Each named move below is a turn or a mirror, shown by a few rows before and after it. Which moves, in which order, take the first row of each later pair to the second? The first pair is answered.
move H:
[-1.22 -0.94  2.17 -0.33 -0.49 -0.47 -2.96 -1.43 -0.60  0.71 -0.92  0.16
  0.65  0.58 -0.58 -0.69]  ->  [-0.47 -0.17  1.48  1.06 -0.31 -3.12 -1.39 -0.57  0.43 -0.45  1.20  1.22
 -0.73 -1.56  0.32 -0.05]
[-0.21  0.87 -0.99  0.08  2.04 -0.44  1.00 -2.81 -0.18 -0.36 -1.40  1.33
  1.70  0.58  0.67  1.11]  ->  [-0.10  0.99 -0.96  0.37  2.13 -0.92  1.19 -2.73 -0.08 -0.36 -1.14  1.50
  1.50  0.33  0.71  1.13]
[-1.80 -0.37  0.57  1.07  2.30 -2.28 -2.59 -1.35  0.01 -3.26  0.61  1.05
 -0.11  1.22  1.67  0.61]  ->  [-2.15 -0.71  0.77  0.60  2.19 -1.24 -3.20 -1.53 -0.35 -2.72 -0.31  0.56
  0.42  2.03  1.28  0.52]
move C:
[ 0.41 -0.95 -0.48 -0.78 -0.03  2.05 -0.29 -0.65 -0.13  0.50 -1.78  0.82
  1.05  1.13 -0.03  0.47]  ->  [-0.45 -0.94  0.33 -0.90  0.63  0.73 -1.11 -0.95 -0.68  0.97 -1.20  0.86
  1.60  0.97 -0.31 -0.47]
[ 1.02 -0.20  0.42  0.40 -1.29  2.80  0.12  0.74  0.63  1.14 -0.65 -0.50
 -0.38  1.17 -0.05 -0.11]  ->  [-0.49 -0.22  2.01  0.02  0.01  0.45 -1.66  0.23 -0.21  1.81  0.45 -0.40
  0.89  0.98 -0.59 -1.52]
[ 0.65 -0.64 -0.44 -1.11 -1.49  3.94  0.41  0.27 -0.38  0.81 -2.12 -1.28
 -0.24  1.18 -0.28  0.68]  ->  [-1.73 -0.58  1.84 -1.67  0.48  0.46 -2.08 -0.62 -1.73  1.67 -0.64 -1.07
  1.74  0.86 -1.31 -1.46]
[ 1.96 -0.03  0.23  0.70 -1.84 -1.71  1.66  1.36 -0.27 -0.44  1.76  0.44
 -1.25 -1.83  0.30 -0.33]  ->  [ 1.50 -0.08  0.73  0.51 -1.43 -2.62  1.04  1.19 -0.61 -0.30  2.08  0.54
 -0.75 -1.81  0.06 -0.98]
move R:
[ 1.21  0.01 -1.39  0.03 -1.60  4.04  1.09  0.59 -0.08  0.27 -2.08 -1.38
 -0.99  0.63 -0.23  0.82]  ->  [ 0.59  1.06  1.02  0.83 -2.75  2.03  0.71  2.44 -0.46  0.37  1.18 -1.59
 -1.85 -0.81 -0.86 -0.82]
[ 1.37 -1.63 -0.43  0.44  0.82 -1.70  1.08 -0.20 -0.08 -0.16  1.46  0.40
 -0.01 -1.09 -1.04  0.85]  ->  [ 1.60 -1.86 -1.02  0.23  1.03 -0.85  1.28 -0.72  0.05 -0.27  0.45  0.37
 -0.01 -0.68 -0.78  1.36]
[-0.23  0.72  1.42  0.36 -0.72 -0.39 -0.66  0.76 -0.99  0.99  1.76 -1.15
 -0.74 -0.34 -0.82 -0.98]  ->  [-0.74  0.40  0.64  0.13  1.18 -2.22 -1.02 -0.57 -0.95  0.71  1.44 -0.26
  0.33 -0.43 -0.64 -0.83]
move S:
[-2.72 -1.04 -1.16  0.49  0.50 -2.23 -1.98 -1.47  0.55 -0.59 -0.09  0.32
  2.67  0.62 -1.24 -0.59]  ->  [-2.28 -1.32 -1.44 -0.11 -0.22  0.32 -1.90 -1.47  0.51 -0.26 -1.61 -0.38
  2.60  1.77 -1.32 -0.10]
[ 0.00 -0.68  0.50 -0.99  1.27  1.04 -2.60 -1.19 -1.33  0.87 -3.04 -0.02
  0.02  0.81 -1.42 -1.00]  ->  [ 1.53 -0.62 -1.42 -0.27  0.53  2.29 -0.68 -0.77 -0.20 -0.06 -3.76  0.05
 -1.26  0.38 -0.44  0.58]
[ 0.25 -0.53 -2.28 -0.62  1.02  0.63  0.58 -1.83  0.74 -0.62 -2.17  0.42
  0.44  1.46  0.96  1.77]  ->  [ 0.19 -0.25 -2.42  0.00  1.63 -1.57  0.86 -1.59  1.09 -1.21 -0.71  1.09
  0.09  0.27  1.35  1.89]
[ 1.02  0.11 -0.46  0.02  1.26  0.62 -0.84  0.07 -0.40 -0.02 -0.93  0.54
  0.39 -0.51 -0.19 -0.90]  ->  [ 1.31 -0.02 -0.71  0.16  1.15  0.73 -0.56  0.12 -0.26 -0.12 -0.95  0.65
  0.31 -0.53 -0.12 -0.70]
Pairs:
Between the rows of a pair lie two moves.
[-0.49 -0.64  0.78 -0.93 -0.48  2.23 -1.11 -0.77 -0.26  1.60 -1.52 -0.91
  0.59  1.22 -0.41 -0.72]  ->  [ 0.90  0.30  0.78  0.36 -2.31  1.78  0.72  1.27  0.60  0.64  0.49 -0.85
 -1.71 -0.54  0.25 -0.14] | S, R
[ 0.24  1.93  0.12  1.83  2.35 -2.80  0.63 -0.62  2.63 -1.84  2.22  1.12
  0.47 -2.09  0.55 -1.43]  ->  [-0.74  1.16 -0.36  0.66  3.93 -2.27 -0.61 -2.50  2.03 -1.21  0.11  1.14
  2.41 -0.57  0.35 -1.45] | R, S
[ 0.41 -0.82 -0.76 -0.58 -0.15 -1.79  0.27 -0.10  2.23 -0.34 -1.25  1.70
 -0.72 -0.32  1.23  1.68]  ->  [ 0.40 -0.99  0.66 -1.17 -2.03  1.49 -0.52  0.77  1.44  0.68 -2.07  0.32
 -0.92  1.09  0.35  0.81] | H, R
[ 1.38 -0.91 -1.46  0.29  1.18 -0.72  1.32  0.07  0.38  1.15  0.47  0.05
 -0.53 -2.65  2.07 -1.71]  ->  [ 0.64 -1.46 -1.43 -0.36  2.22 -0.52  0.21 -1.13 -0.22  1.70 -0.72 -0.06
  0.77 -1.75  1.92 -2.00] | S, R
[-1.18  0.46  0.63 -0.16 -0.23 -0.48  0.64  2.05 -1.69 -0.68  2.66 -0.48
 -0.89 -0.06 -1.01 -1.54]  ->  [-2.10 -0.08  0.50 -0.82  1.34 -1.12 -0.44  0.61 -2.12 -0.27  1.74 -0.24
  0.54  0.61 -1.18 -1.94] | H, R
[-0.84  0.66  1.73 -0.49  0.47  0.24 -0.21  0.50  1.16  1.15 -0.22  0.17
 -0.29  0.23 -0.54 -0.80]  ->  [-1.03  0.36  1.04 -0.66  1.32 -0.22 -0.27 -0.31  1.33  1.07 -0.81  0.44
  0.15  0.44 -0.39 -0.42] | R, R
[-0.14 -0.94 -1.03 -0.07  0.37  3.26  0.74 -1.33  1.02 -0.70  0.77 -0.67
  0.59  0.83  0.80  1.07]  ->  [ 0.17 -0.33 -0.60  0.76 -0.30  2.13  1.40 -0.07  1.38 -1.28  2.65 -0.39
 -0.50 -0.44  1.03  0.94] | H, R
[ 0.00 -0.58  1.33  1.52 -1.84  1.69 -0.23 -0.19  0.22 -0.27  1.63 -0.51
 -1.00  0.52 -2.22 -0.92]  ->  [ 0.75 -0.44 -0.18  1.99 -1.83  1.52  0.93 -0.08  1.02 -0.98  1.40 -0.13
 -1.58 -0.05 -1.46  0.17] | R, C
[ 0.58 -0.02  1.33  0.89 -0.75 -1.19  0.25  1.38 -1.22 -0.71  3.52  0.19
 -0.36 -0.69  0.38 -1.11]  ->  [-0.63 -0.85  1.94 -0.45  0.45 -0.39 -1.54 -0.22 -2.18  0.44  1.77 -0.21
  1.57  0.99 -0.40 -2.00] | H, R
[-0.57 -0.71  0.03  0.91 -1.23 -1.43 -1.34  0.90  0.76  0.29  1.63 -1.30
 -1.46 -1.18 -1.35 -1.37]  ->  [-0.52 -1.43 -2.57  0.14  1.12 -1.58 -1.31 -1.48  1.33 -0.04 -0.82 -0.36
  0.13 -0.23 -0.69 -0.02] | R, R
[-0.40  0.74  2.32  0.65 -0.68 -1.07 -1.46  1.12 -0.74  0.83  2.05 -0.94
 -0.76 -0.92 -0.77 -1.54]  ->  [ 0.42  0.33  1.69  0.07 -1.79  2.40 -1.07  1.15 -0.55  1.17  0.06 -1.72
 -1.14  0.53 -0.90 -0.82] | S, C
[-1.40 -0.14  2.03 -0.45 -1.19  1.91 -2.00  0.45 -2.19  1.89 -1.87 -1.30
  1.23  1.30 -2.27 -2.68]  ->  [ 0.15  0.92  1.99  1.08 -3.45  2.02  0.21  2.95 -1.12  0.87  0.40 -1.40
 -1.59 -0.56 -1.65 -1.97] | S, R
[ 1.12  0.20 -0.11  1.53 -1.40  1.99  0.08 -0.43  0.10  0.89  0.90 -0.27
 -1.45 -1.04 -0.41 -0.08]  ->  [ 0.13  0.20 -0.20  1.57  0.61 -1.29 -0.49 -1.56  0.04  0.56  1.61  0.73
 -0.44 -1.66 -0.31 -0.35] | R, R
[-0.59 -0.98 -1.68  0.29  1.94 -2.98  0.60 -0.93  0.63  0.23  0.47  0.76
  0.36 -0.95 -0.58  1.37]  ->  [-0.47 -1.73 -2.00 -0.76  1.54  0.46  0.07 -1.54  0.31  0.97 -1.99 -0.18
  0.94  0.93 -0.82  1.68] | H, S
